128 stands for zero in the data rows.
Here are some points, one per row:
array([ 73, 144, 151, 151,  99, 164, 167, 171, 148, 165, 183,  95, 154, 121, 159, 146, 139, 135, 140, 127, 150,  92, 107, 162, 132,  92, 110, 106,  97, 115, 137, 110])
array([100,  92, 173, 147,  88, 174, 119, 161,  53, 134, 107,  91, 112, 179, 116, 150, 140, 208,  90, 150, 128, 150, 120, 128,  92, 126, 130, 113, 164, 161, 101,  73])
array([136, 100,  34, 123, 165,  93, 200,  51, 157, 116,  84, 140,  79, 124,  96,  98, 132, 163, 170, 104,  56, 166,  75, 106, 125, 178,  44,  81, 154,  69,  94, 123])
array([100,  94, 204,  98,  67, 131, 124, 189, 103,  65, 143, 125, 167, 169, 187, 112,  81, 150, 160, 123, 168,  56, 102, 148, 106,  61, 120,  65, 134, 189, 142, 146])
array([147, 105, 163,  91, 169,  96, 110, 164, 136, 158, 156,  91, 142, 121, 119, 147,  83, 156, 145, 116, 113, 207, 149, 137, 102, 139, 178,  77, 100, 123, 198, 185])
array([  0, 116, 130,  62, 150,  94, 184, 109,  87,  79, 133, 180, 206, 133,  95,  64, 132, 177, 134, 130,  71, 173, 139, 255, 164,  83,  47,  56, 113, 172, 134, 122])
array([ 79, 176, 102,  57, 168,  76,  51, 163,  46, 174, 128,  92, 123,  41,  92, 214, 117, 123, 230, 206, 176, 100, 216, 121, 161, 135, 163,  37, 237,  73, 167, 153])
array([146,  65,  84, 133, 191, 158, 105, 223, 161, 148, 173, 112,  94, 100, 209, 117,  69,  81,  92,  79,  42, 154, 169,  92, 199, 159, 190, 139, 163, 206, 102,  78])
array([ 93,  93,  88, 155, 119, 117,  85,  57, 131, 137, 177, 123,  97, 114, 139, 125, 116, 180, 112, 178,  88, 195,  80,  59, 105, 103,  38, 135, 180, 118, 111, 112])
array([109, 140, 178,  87, 123, 182, 157, 117, 122, 123, 181, 142, 178, 165, 197, 135,  75, 130,  73, 143, 150,  81, 173, 151,  80,  92,  92, 112, 119, 178, 154, 142])
array([122, 155, 148, 150, 144, 130,  96,  71,  37, 155,  94, 120, 106,  97, 101, 169, 178, 104, 187, 137, 127,  96, 194, 131, 127,  89, 150, 121, 163,  75, 162, 173])
array([131, 201, 142, 109,  66, 129, 118,  86, 148, 123,  92,  87, 133, 170, 113, 121,  89,  54, 139, 130,  61, 159, 108, 129, 142,  97, 218, 147,  96, 146, 105,  88])
array([103,  62, 167, 111, 235, 228, 104, 201, 200, 180, 113, 124, 108,  88, 189,  70,  97,  86, 120,  76, 138, 121, 162, 137, 194, 160, 133, 163, 153, 125,  69, 159])
array([171, 103, 139, 154, 120,  80, 103, 183, 185, 145, 166,  86, 132,  90, 121, 188,  91, 138, 130, 143, 121, 134, 115, 162, 146, 139, 148, 100, 113, 163, 103, 146])
array([147, 121, 123, 148, 131, 125, 157, 143, 203, 171,  63,  93,  86, 136, 107, 166, 107, 130, 141, 119,  85, 139, 112,  89, 146, 119,  73, 134, 124, 147,  45,  82])
array([143,  76, 121, 158, 157, 164, 142, 136, 154, 121, 186,  76,  95, 154, 103, 142, 162, 121, 110,  76, 139,  98, 128, 161, 101, 146,  64, 125, 138, 123, 123, 135])
array([133,  50,  77, 200, 105, 113,  69,  34, 111, 181, 149, 102, 104, 162, 170, 187, 134, 163,  77, 174, 110, 165, 102,  16,  77, 170,  81, 112, 160, 101,  69,  68])
array([164, 164, 118,  95, 128,  59, 115,  66, 121, 185, 174, 152, 153, 250, 132, 150, 164, 169, 166, 168, 187,  87, 145,  99, 153, 162, 126, 158,  64, 109, 176, 164])
array([ 89, 112, 114, 132, 128, 138, 138, 130, 124, 189, 147, 107, 106, 153, 166, 108,  93, 183, 129,  91, 144, 123,  94, 143, 146, 107, 136, 130, 155, 101, 126, 136])
array([128, 125,  99,  60,  85, 103, 195,  99, 140, 157,  90, 115,  84,  77,  80,  60, 205, 127, 118,  88, 172, 159, 128,  91, 154, 185,  95, 120, 173,  99,  81, 143])
array([186, 130,  85, 142, 101, 105, 110, 106, 125,  93,  90, 112, 139,  98, 127,  94,  98, 140, 153, 131, 137, 116, 113, 162, 158, 148, 117, 140,  95, 123, 102, 155])
array([132,  90, 126, 125, 164,  97, 151, 154, 115, 148,  91, 151,  49, 121, 147, 140, 172,  98,  88, 130, 106, 121, 100, 126, 144, 156, 106, 125, 131, 135,  94, 155])
array([175, 140, 136, 112, 113,  22, 124, 175, 131, 146, 143, 120, 156,  86,  97, 173,  77, 104, 112, 144,  94, 144, 130, 193, 138, 130, 184, 107, 153,  86, 150, 101])
array([147, 141,  69, 111, 178, 125, 222,  95, 118,  85, 146, 122, 100,  99, 101, 107, 171, 140, 158,  97, 137, 120,  89,  91, 189, 179,  80, 115, 150, 112, 153,  26])
array([ 74, 131,  86, 113, 164, 229,  46, 139,  93,  96,  46, 171, 152, 138, 106, 190, 126,  46, 177, 113, 225, 130, 183, 122,  61,  99,  80, 139, 144,  17, 183,  80])
array([151, 100, 141, 113, 123, 146, 177, 117, 162, 142, 104, 110,  91, 109, 141, 146,  87,  87, 110, 139, 106, 206,  70,  90, 195, 143, 157, 136,  79, 140, 101, 111])
array([158, 233, 122, 168, 129,  96, 137, 119, 152,  67, 135, 169, 113, 118, 158, 130, 125, 130, 104,  91,  63, 179, 111, 154,  93, 124, 178, 204,  68, 128,  94,  89])
array([115, 139, 111, 209, 110, 228,  21,  95, 118, 104,  26, 252, 132, 132, 118, 117, 144,  78, 181,  76, 134, 116, 126, 160,  67,  82, 148, 170, 140,  72, 147, 118])
array([ 62, 154,  51,  92,  70,  92, 168,  97, 139, 101, 100, 148, 147, 136,  53,  58, 158, 166, 165, 106,  92, 132, 148, 119, 112, 145,  56, 175, 134, 135, 118, 155])
array([140, 195, 165, 135, 166,  92, 118, 137,  93, 205, 161, 140, 126, 188, 140, 134, 104, 175, 167, 119, 136, 107, 126, 125, 119, 160,  84, 165, 101, 154, 193, 185])
array([143,  79, 110, 177, 103, 201,  35,  81, 114,  94,  34, 233, 152, 126, 112, 113, 124, 131, 132,  45, 113, 118, 153, 139,  94,  57, 141, 210,  44,  70, 167,  70])
array([181, 168, 130,  96, 109,  93, 195,  91, 102, 160,  74, 122, 161, 152, 167, 124, 165, 148, 134, 151, 168,  88, 120, 110, 176, 149,  99, 185,  90,  83, 189, 143])
array([190, 132,  99, 119,  64, 106, 164, 170, 131,  89, 109, 161, 103, 116, 123,  91,  87,  54,  73, 117, 107, 144,  58, 147, 132, 162, 203, 211,  60, 186,  90, 144])
array([143, 132, 117,  54, 142, 110, 110, 125, 160, 113, 108,  63, 114,  43,  47, 200,  80,  69, 152, 217, 128, 150, 201, 145, 105,  76, 176,  91, 166, 130, 174, 134])
array([ 31,  83, 176, 154,  90, 145, 171, 140,  80,  60, 148, 136, 160, 126, 156, 121, 137, 173, 101, 166, 183, 118, 150, 137,  95, 119, 172, 100, 142, 181, 101, 109])
array([ 68, 127, 167, 111,  97, 101, 163, 141, 132, 150, 163,  83, 182,  61, 109, 149,  54, 163,  90, 132, 133, 138, 194, 129, 117, 148, 140, 129, 107, 101, 144, 103])
array([117, 170, 180, 187, 199, 176,  56, 177, 229, 180, 191, 140, 131, 168, 187, 100, 118,  95, 164,  63, 137,  89, 143, 125, 217, 131,  79, 101,  94, 166, 148, 166])
array([130, 156, 233, 115, 142, 121,  83, 114, 133, 107, 158,  96, 132, 139, 178, 136, 110, 159,  88, 140, 127, 101, 152, 134,  80, 149, 146,  71, 137, 146,  83,  84])
array([115,  99, 145,  82, 186,  93, 182, 201, 224, 140,  65, 164,  88,  87, 131,  65, 162, 102,  44, 119, 125,  46, 111,  88, 157, 134, 176, 171, 186, 105, 124, 125])
array([ 60, 121, 124, 100, 127, 135, 150,  68, 127,  74, 151, 125, 105, 141,  83,  99, 180, 148, 171, 150, 125, 146,  95, 188, 148, 182, 128, 154,  92, 122, 197, 126])
array([101,  73, 161, 175,  84, 147, 132, 113, 161,  94, 130, 135, 204, 136, 135, 160, 143, 183, 100, 167, 173,  84, 102, 128, 101, 124, 182,  88, 190, 195, 121,  79])
array([100, 188, 120,  96, 108, 136, 118, 100, 108,  92, 136, 179, 115, 118,  50,  72,  96, 100,  94, 103, 116, 155,  66, 167, 114, 142,  54,  98, 156, 130, 173, 137])
array([203, 212, 130, 103,  64, 113, 134, 100, 131, 145, 148, 158, 187, 234,  80, 135, 193, 204, 166, 126, 149,  97, 163,  69, 163, 159, 120,  71,  95,  90, 191, 184])
array([169, 138, 174, 115, 132, 137, 114, 131,  73, 158, 208, 154, 179, 189,  41, 127, 128, 132, 110, 150, 119,  79, 161, 121, 158, 143,  87, 137, 109, 140, 139, 175])
array([141, 145,  98,  77, 129, 140,  88, 146, 162, 212, 217, 143, 138, 153, 191, 101, 143, 107, 140, 128, 132,  91, 161, 145,  99,  98, 136,  73, 102, 146, 124, 162])
array([ 81, 141, 133, 144, 117,  70, 139, 151,  81,  92, 139,  74, 149,  86, 105, 171, 118,  67, 167, 122,  98, 101, 188, 174, 121,  97, 132, 110, 184, 110, 149, 122])
array([109, 126, 138,  88, 147, 159, 189,  43,  98, 101, 127, 151, 110,  90, 140, 137, 128, 137, 132, 143,  65,  93,  85, 206, 100, 123,  88,  55, 124, 139, 123, 137])
array([129, 166, 118,  68, 205, 105, 137, 154, 118, 116, 177,  78, 188,  99,  88, 222,  81, 127, 183, 221, 123,  96, 164, 128, 120, 124, 156, 131, 164,  92, 100, 175])
array([166, 141,  87, 158,  97,  47, 133, 165, 134, 136, 168, 107, 110, 137, 117,  88, 109,  61,  95, 116,  88, 169,  88, 154,  99, 141, 167, 125,  59, 155,  81,  70])
array([163,  68,  76, 228,  93, 159, 125, 104, 143, 188, 168, 172,  65, 121, 155, 218, 177, 140, 142, 223, 137, 213,  45,  19, 127, 147,  44,  95, 164,  92,  89,  87])
array([127, 194, 111, 159, 149, 160,  82,  65, 129,  70, 110, 179, 134, 108, 102, 127, 130, 112, 157,  62, 186, 137,  99,  86,  95,  50, 173, 169, 144,  76, 130, 139])
array([ 97, 142,  94, 152, 100, 151,  63, 139, 124,  96, 116, 165, 114, 106, 110, 178, 145,  57, 135, 131, 105, 146, 110, 176,  88, 105, 181, 169,  82, 118, 124, 132])
array([ 81, 100, 148, 159, 247, 255,  64, 193, 160, 213, 158, 163, 124, 133, 167,  74,  53, 104,  96,  53,  91,  55, 164, 103, 218, 141, 139,  87,  86, 145,  76, 196])
array([159, 107, 209, 222,  68, 185, 152, 177,  94, 134,  83,  89, 174, 147, 193, 167, 126, 215,  52, 161, 255, 127, 130,  99,  21, 142, 207, 132, 214, 183, 115,  94])
array([ 79,  91, 132, 181,  85, 142, 130,  68, 142,  71, 146, 113, 141, 108, 160,  99,  99, 170,  93, 165, 162, 112, 159, 187, 123, 156, 144,  90, 161, 173, 156, 121])
array([140, 133, 135, 147, 115,  66, 179, 133, 107, 128, 129,  58, 188, 104,  91, 167,  72,  63, 134, 157,  67, 192,  77, 107, 119, 123, 195,  83, 120, 178, 150, 166])
array([ 88, 117, 164, 147, 126, 163,  56,  80,  95,  88,  78, 255, 111, 134, 107, 211, 129,  43, 169,  48, 160, 126, 198, 101, 111,  78, 136, 158, 190,  47, 146, 105])
array([143, 126, 170, 169, 176, 168, 158, 128, 159, 217, 194, 133, 109, 219, 120,  78, 138, 130, 129, 116, 148, 120, 173, 158, 162,  75, 131, 118, 109, 102, 109, 175])
array([139,  84, 170, 120, 113, 145,  93, 131, 119, 106, 154, 114,  88, 110, 153, 161, 127, 185, 140, 110, 136, 151, 100,  87, 130, 146,  89,  89, 114, 112,  67, 118])
array([162,  85, 179, 114, 163,  93, 200, 181, 160,  90,  84, 132,  90, 110, 145,  14, 167,  73, 194, 150, 152, 127, 165,  73, 131, 166, 145, 178, 141, 156, 110, 121])
array([182, 147, 175, 183,  65, 187,  87, 187, 132, 146, 154,  51,  86,  99, 193, 154, 138, 164,  61, 201, 103, 135, 141,  52, 124,  84, 141, 131, 172, 159, 147, 101])
array([157,  53,  52, 112, 212, 140, 148, 135, 185, 129,  39,  64,  75,  90, 144, 121, 195,  78, 109,  56, 114, 164, 109,  73, 137, 194,  82, 143, 234, 166, 111,  97])
Along one direction, these points spread out more than along any other. Take the direction at right angles to it along which they spread out most. Go by this last direction. Where along it does each point below lie, from 0 to 99? 50 is the average, and the first point above lies past it. One standard deviation of the points above along it is 16.
array([ 60, 138,  96,  82, 107, 141, 156, 157, 123,  59, 108, 169, 129, 147, 127, 134, 121, 199, 134, 153,  74, 146, 116, 231, 163,  92,  79,  77, 142, 132, 135, 149]) -> 52
array([ 99, 157,  85, 132, 156, 102, 107, 185,  77,  68,  95,  56, 203, 113, 119, 155, 134,  63, 117, 184,  80, 149, 154, 122, 116, 119, 178,  60, 142,  38, 141, 163]) -> 58
array([165, 119, 137, 104,  72, 106, 126, 120, 126, 114, 124, 124, 130, 105, 135, 113, 112, 118, 163,  79,  93, 141, 111, 147, 103, 117, 137, 153, 128, 102, 159, 152]) -> 45
array([151, 148,  86,  83, 143,  74, 202, 145, 166,  93,  47,  90,  39, 202, 114, 124, 193, 128,  76, 107, 204, 109, 161,  94, 152, 175, 137, 176, 129, 154, 168, 157]) -> 38
array([181,  66,  95, 193, 114, 152, 106, 110, 100, 132, 172, 101,  85, 160, 151,  94,  96, 175, 116, 200, 136, 155, 105, 116, 140,  99,  81, 139, 201,  81, 119,  76]) -> 46
array([122, 162, 127, 122,  62,  82, 133,  62,  92, 171, 171, 141, 121, 194,  91, 133, 175, 180, 191, 164, 166,  47, 155,  88,  97, 173, 111, 144,  55,  98, 227, 203]) -> 57
array([127, 132, 170,  90, 137, 176, 114, 140, 164, 154, 153, 116, 163, 154, 164, 107, 171, 128, 135, 114, 121, 134, 105, 148, 163, 217, 105, 188, 173,  97, 105, 168]) -> 49
array([180, 123, 131, 151, 127,  93, 163, 136, 138, 156,  80, 143, 141,  68, 156,  87, 162,  85, 102, 138,  89, 171, 143, 125, 132, 161,  77, 123,  78, 138, 122,  82]) -> 38
array([ 66, 128, 174, 136,  85, 115, 146, 122,  75,  40, 116, 117, 188, 106, 186, 125, 113, 177,  43, 132, 220, 125, 185, 215, 155,  54, 112, 108, 148, 208,  89, 170]) -> 75
array([163, 186, 100, 165,  96, 136, 108, 143, 103,  84, 115, 149, 113,  70,  89, 128,  77, 118, 119, 111,  92, 110, 101, 144, 106, 136, 198, 144,  31, 122,  94,  97]) -> 43
array([208, 161,  65, 150,  81, 124, 155, 131, 111,  91, 172, 236, 133, 143, 153, 124,  81, 101, 125,  66,  80, 215,  69, 160,  89,  74, 199, 194,  33, 162,  75, 105]) -> 35
array([122, 174, 117, 129, 165, 105,  94, 101, 103, 146,  61, 155, 134, 147,  69, 104, 110, 127, 163, 146, 178, 126, 101, 172, 105, 116, 112, 166, 108, 149, 131,  85]) -> 40
array([143,  80, 155,  56, 181,  41, 128, 149, 136, 125,  66,  54, 121, 125, 105,  56, 255, 120,  89, 100, 216,  77,  74,  70, 189, 138, 134, 200, 132, 134, 146, 131]) -> 39
array([160, 156, 139, 106, 196, 141, 115, 117, 162, 199, 184, 151, 136, 182, 131,  85, 187, 171, 133, 142, 152,  77, 136,  64, 116, 119, 110, 134,  38, 152, 157, 212]) -> 58
array([176, 135,  78, 105, 123, 130, 162, 124, 119, 143, 149, 118, 151,  81, 102, 147, 142, 124, 125, 107,  75, 145, 103, 137, 118,  96, 169, 188,  87, 198, 104, 101]) -> 46
